Some points, one per row:
-0.057 -0.166 -0.079  0.067 -0.519 -1.184  2.519 -0.221 -0.817  0.004 -1.194  0.546  1.022  0.362 -0.575 -3.069
 0.165  0.025 -0.002  0.198 -0.454 -0.960  2.784 -0.362 -0.690  0.058 -1.096  0.742  1.294  0.814 -2.045 -1.860
-0.074 -0.088 -0.102  0.075 -0.619 -0.907  2.767 -0.470 -0.686  0.113 -1.080  0.614  1.471  0.673 -3.549 -0.193
-0.127 -0.162 -0.098  0.063 -0.737 -0.888  2.772 -0.653 -0.674  0.095 -1.148  0.578  1.883 -0.053 -4.187  1.091
-0.147 -0.242 -0.146 -0.005 -0.845 -0.840  2.680 -0.815 -0.565 -0.010 -1.251  0.716  2.261 -1.466 -3.767  1.708
 0.003 -0.128  0.008  0.166 -0.725 -0.575  2.817 -0.842 -0.479  0.110 -1.169  1.030  2.553 -2.714 -2.306  1.913
 0.006 -0.119  0.025  0.146 -0.739 -0.476  2.841 -0.953 -0.426  0.164 -1.155  1.297  2.435 -3.922 -0.908  1.649
 0.042 -0.075  0.002  0.094 -0.784 -0.355  2.846 -0.966 -0.353  0.245 -1.045  1.668  1.785 -4.298  0.306  1.364
 0.047 -0.029  0.076  0.127 -0.761 -0.183  2.906 -1.041 -0.158  0.183 -0.895  2.088  0.710 -3.745  0.987  0.995
 0.025 -0.098 -0.046  0.166 -0.810 -0.099  2.712 -1.119 -0.373  0.250 -0.814  2.240 -0.744 -2.848  1.090  0.675
 0.002 -0.080 -0.024  0.094 -0.844  0.013  2.778 -1.171 -0.234  0.277 -0.629  2.185 -1.745 -1.594  1.064  0.650
 0.036 -0.055 -0.006  0.060 -0.998  0.025  2.622 -1.270 -0.180  0.205 -0.359  1.778 -2.420 -0.512  0.650  0.391
 0.038 -0.095 -0.077  0.076 -0.997  0.187  2.729 -1.268 -0.217  0.208 -0.049  1.046 -2.503  0.269  0.345  0.384
 0.018  0.003  0.031  0.070 -0.971  0.257  2.699 -1.298 -0.191  0.371  0.257  0.218 -1.991  0.804  0.141  0.425
-0.034 -0.163 -0.056  0.046 -1.032  0.264  2.495 -1.371 -0.223  0.431  0.389 -0.975 -1.282  0.884 -0.106  0.357
-0.094 -0.160  0.007  0.020 -1.025  0.356  2.514 -1.447 -0.237  0.520  0.417 -1.795 -0.357  0.724 -0.267  0.355
 0.062 -0.103 -0.066  0.091 -0.979  0.403  2.534 -1.427 -0.093  0.760  0.401 -2.481  0.546  0.563 -0.282  0.412
-0.075 -0.145 -0.126 -0.001 -1.075  0.365  2.528 -1.443 -0.166  0.907 -0.067 -2.801  1.295  0.275 -0.469  0.318
 0.029 -0.061  0.031  0.090 -1.032  0.501  2.692 -1.346 -0.010  1.158 -0.390 -2.779  1.979  0.240 -0.353  0.454
 0.106  0.104  0.068  0.083 -1.001  0.577  2.590 -1.425  0.028  1.519 -0.872 -2.624  2.274  0.125 -0.358  0.396
 0.069 -0.185 -0.053  0.024 -1.087  0.461  2.480 -1.461  0.040  1.483 -1.583 -2.496  2.349 -0.174 -0.435  0.425
-0.014  0.016 -0.016  0.142 -0.908  0.539  2.476 -1.428  0.086  1.604 -2.102 -1.946  2.611 -0.270 -0.393  0.414
-0.159 -0.255 -0.161 -0.132 -1.143  0.275  2.347 -1.574 -0.053  1.575 -2.807 -1.824  2.434 -0.534 -0.684  0.234
 0.308  0.264  0.288  0.396 -0.740  0.729  2.899 -1.127  0.493  2.045 -2.726 -0.972  2.809 -0.173 -0.167  0.689
 0.030 -0.040  0.124  0.157 -0.964  0.375  2.692 -1.360  0.243  1.750 -3.261 -0.769  2.619 -0.427 -0.376  0.483
-0.021 -0.127 -0.040  0.063 -1.091  0.271  2.664 -1.381  0.221  1.685 -3.668 -0.655  2.492 -0.512 -0.567  0.321
 0.147  0.000  0.179  0.147 -0.830  0.377  2.720 -1.169  0.336  1.797 -3.691 -0.252  2.653 -0.380 -0.262  0.431
-0.005 -0.131 -0.076  0.035 -0.967  0.062  2.685 -1.400  0.153  1.693 -3.826 -0.320  2.390 -0.530 -0.427  0.373
-0.018 -0.100  0.023  0.101 -0.928  0.049  2.694 -1.300  0.216  1.699 -4.005 -0.217  2.428 -0.541 -0.506  0.302
-0.051 -0.113 -0.015  0.004 -0.979 -0.063  2.722 -1.260  0.175  1.684 -4.001 -0.281  2.408 -0.577 -0.484  0.302
-0.068 -0.114 -0.035  0.037 -0.921 -0.269  2.674 -1.212  0.113  1.626 -3.956 -0.305  2.450 -0.541 -0.494  0.316
-0.096 -0.225 -0.143  0.036 -0.897 -0.443  2.668 -1.238 -0.021  1.548 -3.903 -0.495  2.384 -0.620 -0.524  0.276
 0.032 -0.102 -0.027  0.191 -0.802 -0.372  2.833 -1.050  0.011  1.718 -3.610 -0.685  2.452 -0.537 -0.513  0.297
-0.267 -0.219 -0.083 -0.099 -0.896 -0.603  2.822 -1.014 -0.187  1.610 -3.553 -1.000  2.444 -0.676 -0.616  0.197
-0.054  0.053  0.025  0.163 -0.749 -0.612  2.919 -0.782 -0.166  1.752 -3.064 -1.170  2.588 -0.445 -0.406  0.340
-0.228 -0.329 -0.273 -0.077 -0.946 -0.951  2.596 -0.949 -0.436  1.424 -2.927 -1.732  2.442 -0.631 -0.736  0.157
 0.095 -0.053 -0.034  0.220 -0.500 -0.746  2.868 -0.407 -0.333  1.703 -2.263 -1.854  2.620 -0.221 -0.441  0.400
-0.137 -0.200 -0.140  0.004 -0.725 -1.079  2.631 -0.448 -0.533  1.300 -1.928 -2.340  2.269 -0.401 -0.553  0.181
-0.102 -0.158 -0.004  0.100 -0.617 -1.107  2.570 -0.241 -0.681  1.223 -1.338 -2.649  2.241 -0.164 -0.487  0.221
-0.020 -0.108 -0.001  0.143 -0.455 -1.198  2.476 -0.041 -0.760  1.172 -0.855 -2.790  2.079 -0.020 -0.467  0.378
 0.092  0.024  0.091  0.237 -0.257 -1.142  2.491  0.312 -0.652  1.091 -0.293 -2.844  1.766  0.354 -0.317  0.516
 0.030  0.067  0.116  0.300 -0.136 -1.116  2.458  0.569 -0.732  0.891  0.154 -2.726  1.353  0.608 -0.291  0.516
Then 16 other points, each followed by its number:
-0.065 -0.053 -0.044  0.205 -0.258 -1.311  2.139  0.837 -0.914  0.576  0.338 -2.416  0.624  0.570 -0.324  0.428 0
 0.040 -0.044  0.119  0.231 -0.192 -1.393  1.978  1.067 -0.931  0.496  0.495 -1.783 -0.228  0.781 -0.210  0.476 1
-0.002 -0.112 -0.027  0.135 -0.179 -1.436  1.643  1.227 -1.019  0.269  0.309 -1.216 -1.033  0.815 -0.191  0.350 2
-0.073 -0.115 -0.039  0.189 -0.087 -1.400  1.533  1.682 -1.082  0.151  0.329 -0.239 -1.727  0.800 -0.066  0.414 3
-0.080 -0.159 -0.118  0.108 -0.111 -1.506  1.187  1.848 -1.168 -0.042  0.034  0.408 -2.449  0.500  0.164  0.396 4
-0.141 -0.158 -0.143  0.107 -0.092 -1.472  0.757  2.205 -1.207 -0.202 -0.178  1.111 -2.619 -0.014  0.374  0.382 5
-0.035 -0.055 -0.058  0.310  0.053 -1.276  0.564  2.610 -1.080 -0.106 -0.289  1.903 -2.482 -0.461  0.704  0.521 6
-0.013 -0.198 -0.044  0.173  0.005 -1.237  0.234  2.773 -1.239 -0.346 -0.658  2.173 -2.034 -1.416  0.869  0.430 7
 0.089 -0.082  0.012  0.202  0.111 -1.191 -0.049  3.160 -1.047 -0.185 -0.731  2.297 -1.160 -2.381  1.135  0.696 8
-0.023 -0.052 -0.031  0.203  0.180 -1.123 -0.490  3.252 -1.035 -0.351 -0.947  2.116 -0.125 -3.366  1.088  0.879 9
 0.171  0.120  0.202  0.441  0.403 -0.835 -0.574  3.692 -0.668 -0.287 -0.826  2.088  1.194 -3.757  1.016  1.265 10
 0.063 -0.053  0.056  0.326  0.220 -0.884 -1.016  3.646 -0.680 -0.554 -1.056  1.685  1.802 -4.188  0.398  1.335 11
 0.034 -0.004  0.053  0.224  0.232 -0.758 -1.279  3.651 -0.492 -0.649 -1.188  1.399  2.424 -3.973 -0.478  1.720 12
-0.062 -0.138 -0.121  0.139  0.134 -0.903 -1.682  3.613 -0.301 -0.836 -1.273  0.989  2.445 -3.271 -1.772  1.804 13
-0.220 -0.260 -0.236  0.068  0.074 -0.851 -2.057  3.514 -0.187 -1.082 -1.399  0.742  2.396 -2.405 -2.958  1.772 14
-0.002 -0.137 -0.178  0.043  0.159 -0.602 -2.238  3.575  0.345 -1.182 -1.298  0.742  2.281 -1.107 -3.802  1.727 15
Which of these numbered points is nearest to each point below, ignoring the direction in which the first points spread most? Its number follows each.
-0.067 -0.107 -0.071  0.289  1.702 -1.031 -3.504  1.513  0.894  0.064 -1.245  0.216 -0.684  1.478  1.163 -1.247 > 6
-0.018 -0.097 -0.090  0.131  0.223  0.265 -0.816 -0.099 -0.435 -0.670  2.869  1.457 -1.334 -3.303  1.217  0.775 > 9
 0.099 -0.002  0.115  0.308  0.395  0.410 -0.803 -0.039 -0.158 -0.017  3.585 -3.068  0.417  0.305 -0.267  0.523 > 0
-0.052 -0.097  0.003  0.189  0.255  0.112 -0.910 -0.135 -0.428 -0.058  3.885 -3.419 -0.101  0.365 -0.278  0.288 > 0
 0.108  0.077  0.223  0.343  0.387  0.323 -0.754  0.101 -0.281 -0.648  2.646  0.488  1.646 -3.078 -1.814  1.999 > 13
 0.035 -0.049 -0.011  0.195  0.412  1.327 -0.215 -3.544  1.488  1.150 -1.080  0.418 -0.668  0.889  1.993 -1.239 > 2
-0.080 -0.049 -0.097  0.191  0.289 -0.443 -2.246  3.326  0.656 -1.100 -1.243  0.738  1.928 -0.052 -4.044  1.217 > 15
-0.025 -0.198 -0.124  0.106  0.204 -0.413 -2.549  2.804  1.419 -1.445 -1.433  0.597  1.383  0.744 -3.064 -0.949 > 15
-0.070 -0.149 -0.114  0.140  0.151  0.139 -0.902 -0.092 -0.433 -0.809  2.514  0.340  1.330 -2.021 -3.170  1.891 > 14
-0.210 -0.296 -0.188  0.029  0.146  0.108 -0.980 -0.262 -0.535 -0.031  3.488 -3.652  0.255  0.159 -0.513  0.194 > 0
 0.046 -0.010  0.103  0.408  1.577  0.579 -4.116  1.223  1.384  0.390 -1.071  0.443 -0.576  1.473  1.431 -1.089 > 6
-0.169 -0.318 -0.133  0.013  0.046 -0.558 -2.463  2.968  0.962 -1.392 -1.395  0.495  1.426  0.395 -3.903  0.065 > 15
-0.213 -0.356 -0.197 -0.015  0.080 -0.018 -1.042 -0.305 -0.758 -0.686  3.136  0.828 -3.752 -0.699  0.488  0.326 > 2
-0.054  0.836  0.595 -3.511  0.928  1.135 -0.990 -0.194  0.467  0.140 -1.209 -0.153 -0.491  2.617 -0.578 -0.942 > 4
 0.042 -0.012  0.040  0.299  0.442  0.378 -0.724  0.001 -0.055 -0.175  3.647 -2.833 -0.096  0.325 -0.278  0.485 > 0
-0.192 -0.256 -0.142  0.136  1.361  0.115 -4.437  0.966  1.083  0.075 -1.395 -0.164 -0.530  2.497 -0.597 -1.119 > 5
-0.299 -0.424 -0.329 -0.115 -0.025 -0.030 -1.214 -0.343  0.169 -0.153 -0.912  1.803 -3.078 -3.014  3.772  0.634 > 8
 0.213  0.146  0.197  0.401  0.509  0.473 -0.642  0.146  1.283  1.852 -3.990  0.181  1.455 -1.023  3.399 -0.412 > 8
 0.122  0.080  0.156  0.414  0.441  0.291 -0.690  0.068 -0.113  0.193  3.680 -3.330  0.526  0.348 -0.285  0.475 > 0
 0.078 -0.025  0.848  1.394 -3.113  0.692  0.408  0.183  0.600  0.295 -0.974  0.082 -0.286  2.962 -0.329 -0.807 > 3
 0.122  1.187 -1.267 -2.676  1.657  0.446 -1.101 -0.281  0.298  0.037 -1.390 -0.286 -0.546  2.452 -0.540 -1.196 > 4
-0.185 -0.321 -0.237  0.004  0.221  1.539 -2.246 -2.813  1.786  0.461 -1.396 -0.209 -0.571  2.421 -0.602 -1.230 > 2
 0.004 -0.080  0.052  0.279  1.025  1.459 -4.256  0.082  1.738  0.298 -1.096  0.398 -0.593  1.335  1.515 -1.239 > 6
-0.093 -0.072 -0.011  0.205  0.320  0.246 -0.855 -0.140 -0.446 -0.633  2.774  1.159 -0.191 -4.146  0.788  0.994 > 11
-0.015  0.049  1.289 -0.065 -2.935  1.654 -0.225 -0.028  0.476  0.200 -1.170 -0.049 -0.390  2.739 -0.445 -0.955 > 3
-0.097 -0.104 -0.054  0.154  0.202  0.145 -0.900 -0.092 -0.249 -0.025  3.495 -3.392  0.450  0.160 -0.435  0.382 > 0
-0.033 -0.202 -0.065  0.092  0.186  0.139 -0.995 -0.175 -0.540 -0.385  4.047 -2.809 -1.335  0.544 -0.372  0.271 > 0
-0.002 -0.058 -0.020  0.283  0.329  0.216 -0.806 -0.003 -0.272  0.027  3.461 -3.308  0.466  0.214 -0.364  0.413 > 0
-0.037 -0.062 -0.106  0.148  0.586  1.753 -3.291 -1.459  1.952  0.336 -1.228  0.268 -0.733  1.023  1.591 -1.381 > 6
-0.018 -0.022 -0.059  0.219  0.431  0.290 -0.845 -0.058 -0.166  0.030  3.472 -3.266  0.374  0.207 -0.325  0.376 > 0
 0.110  0.022  0.141  1.039  1.586 -3.056 -0.555  1.221  0.723  0.265 -1.070  0.053 -0.236  2.835 -0.270 -0.782 > 4
